[[128 127 131 125 130 131 131 127 127]
 [128 131 128 149 128 124 129 127 133]
 [121 129 125 138 129 132 123 131 128]
 [129 129 125 127 128 127 125 124 127]]
=>
[[129 129 125 127 128 127 125 124 127]
 [128 127 131 125 130 131 131 127 127]
 [128 131 128 149 128 124 129 127 133]
 [121 129 125 138 129 132 123 131 128]]

[[139 117 113 134 128]
 [137 115 115 138 130]
 [141 118 120 148 127]
 [142 118 120 148 126]
 [138 114 115 138 130]
 [143 118 120 143 129]
 [138 117 113 132 130]
 [142 117 107 145 133]
 [145 117 119 143 129]
 [141 119 115 139 128]
 [143 117 107 145 133]]
=>
[[143 117 107 145 133]
 [139 117 113 134 128]
 [137 115 115 138 130]
 [141 118 120 148 127]
 [142 118 120 148 126]
 [138 114 115 138 130]
 [143 118 120 143 129]
 [138 117 113 132 130]
 [142 117 107 145 133]
 [145 117 119 143 129]
 [141 119 115 139 128]]

[[155 127 116 137]
 [121 144 124 120]
 [117 143 145 130]]
=>
[[117 143 145 130]
 [155 127 116 137]
 [121 144 124 120]]

[[133 128 128 133 128 138 113 132 129 139]
 [129 127 127 121 128 121 136 127 123 109]
 [129 129 128 134 127 138 117 131 134 141]
 [128 129 127 126 132 127 117 119 122 112]
 [123 129 127 126 129 130 117 123 126 109]
 [130 130 128 135 128 137 117 133 133 148]
 [137 126 130 131 123 128 144 132 133 150]
 [120 124 127 123 129 120 145 126 124 113]]
=>
[[120 124 127 123 129 120 145 126 124 113]
 [133 128 128 133 128 138 113 132 129 139]
 [129 127 127 121 128 121 136 127 123 109]
 [129 129 128 134 127 138 117 131 134 141]
 [128 129 127 126 132 127 117 119 122 112]
 [123 129 127 126 129 130 117 123 126 109]
 [130 130 128 135 128 137 117 133 133 148]
 [137 126 130 131 123 128 144 132 133 150]]

[[131 120 127 130 140 135 134 149 130 137 131]
 [109 123 130 127 139 121 138 145 135 118 132]
 [136 119 120 122 112 127 128 112 134 132 138]
 [122 143 124 136 102 138 128 116 124 138 129]
 [108 142 135 132 133 127 126 113 124 135 132]
 [127 157 132 125 116 133 131 105 132 122 136]]
=>
[[127 157 132 125 116 133 131 105 132 122 136]
 [131 120 127 130 140 135 134 149 130 137 131]
 [109 123 130 127 139 121 138 145 135 118 132]
 [136 119 120 122 112 127 128 112 134 132 138]
 [122 143 124 136 102 138 128 116 124 138 129]
 [108 142 135 132 133 127 126 113 124 135 132]]

[[142 137 142 125 125 117 135 105  99 114 138]
 [133 126 116 124 129 128 139 135 132 128 114]
 [120 124  99 120 133 119 127 116 132 132 130]
 [140 140 110 125 148 125 128 155 111 131 108]
 [136 132 133 126 145 131 129 135 100 129 140]
 [142 127 108 128 146 128 124 132 102 136 133]
 [131 131 110 132 134 131 127 141 126 127 121]]
=>
[[131 131 110 132 134 131 127 141 126 127 121]
 [142 137 142 125 125 117 135 105  99 114 138]
 [133 126 116 124 129 128 139 135 132 128 114]
 [120 124  99 120 133 119 127 116 132 132 130]
 [140 140 110 125 148 125 128 155 111 131 108]
 [136 132 133 126 145 131 129 135 100 129 140]
 [142 127 108 128 146 128 124 132 102 136 133]]

[[124 132 135 122 120 120 130]
 [118 138 128 117 115 126 127]
 [128 128 126 116 116 123 136]
 [145 110 143 131 131 118 139]
 [131 125 129 113 113 118 141]
 [131 125 133 135 135 134 122]
 [121 136 121 116 116 130 128]
 [107 149 112 114 114 142 114]
 [141 115 137 143 144 137 123]
 [124 132 128 120 119 125 130]
 [135 120 137 141 141 135 121]]
=>
[[135 120 137 141 141 135 121]
 [124 132 135 122 120 120 130]
 [118 138 128 117 115 126 127]
 [128 128 126 116 116 123 136]
 [145 110 143 131 131 118 139]
 [131 125 129 113 113 118 141]
 [131 125 133 135 135 134 122]
 [121 136 121 116 116 130 128]
 [107 149 112 114 114 142 114]
 [141 115 137 143 144 137 123]
 [124 132 128 120 119 125 130]]

[[114 146 131 108 119  99 116]
 [126 136 132 113 129 114 125]
 [120 143 123 117 124 117 119]
 [148 115 128 136 146 154 145]
 [131 135 122 122 133 133 128]
 [135 127 136 116 137 125 134]
 [137 113 133 143 134 141 138]
 [122 140 103 144 120 142 117]]
=>
[[122 140 103 144 120 142 117]
 [114 146 131 108 119  99 116]
 [126 136 132 113 129 114 125]
 [120 143 123 117 124 117 119]
 [148 115 128 136 146 154 145]
 [131 135 122 122 133 133 128]
 [135 127 136 116 137 125 134]
 [137 113 133 143 134 141 138]]

[[129 123 125 105 143 130 111]
 [131  98 129 124 118 123 133]]
=>
[[131  98 129 124 118 123 133]
 [129 123 125 105 143 130 111]]
---
[[138 105]
 [152 133]
 [153 146]
 [153 115]
 [134 128]
 [106 141]
 [130 105]
 [118 105]]
=>
[[138]
 [152]
 [153]
 [153]
 [134]
 [106]
 [130]
 [118]]

[[139 108 118 130 112 126 120 116 113 138]
 [127 128 134 127 130 121 116 142 135 113]
 [111 140 134 130 153 126 147 119 122 126]
 [121 128 110 130 130 146 135 130 113 138]
 [133 118 150 140 153 124 132 119 135 122]
 [139 121 134 137 130 129 116 116 135 142]]
=>
[[139 118 112 120 113]
 [127 134 130 116 135]
 [111 134 153 147 122]
 [121 110 130 135 113]
 [133 150 153 132 135]
 [139 134 130 116 135]]

[[154 155 132]
 [132 145 106]
 [127 125 158]
 [142 156 127]
 [138 141 120]]
=>
[[154 132]
 [132 106]
 [127 158]
 [142 127]
 [138 120]]

[[137 130 134 149]
 [129 122 121 143]
 [127 150 154 117]
 [130 119 117 147]
 [141 128 123 135]
 [129 123 122 142]
 [141 120 115 144]
 [126 140 146 131]]
=>
[[137 134]
 [129 121]
 [127 154]
 [130 117]
 [141 123]
 [129 122]
 [141 115]
 [126 146]]

[[133 138 131 134 134 117 121 127 125 128]
 [132 136 131 134 133 119 122 128 125 128]
 [126 122 124 124 126 136 131 129 130 128]
 [116 107 122 113 116 151 142 128 135 128]
 [114 103 122 111 114 155 145 129 136 128]
 [115 104 122 110 114 154 144 130 136 128]
 [113 102 121 109 113 156 146 129 136 129]]
=>
[[133 131 134 121 125]
 [132 131 133 122 125]
 [126 124 126 131 130]
 [116 122 116 142 135]
 [114 122 114 145 136]
 [115 122 114 144 136]
 [113 121 113 146 136]]

[[127 135 125 128 138 125 127 129 135 127 129 138 121 132 139]
 [141 149 114 135 144 136 141 138 131 136 122 151 129 123 145]]
=>
[[127 125 138 127 135 129 121 139]
 [141 114 144 141 131 122 129 145]]

[[138 113 123 124 147 118 134 128 147 139]
 [110 141 134 135 113 142 122 121 114 116]
 [126 133 143 143 141 113 152 114 139 119]]
=>
[[138 123 147 134 147]
 [110 134 113 122 114]
 [126 143 141 152 139]]
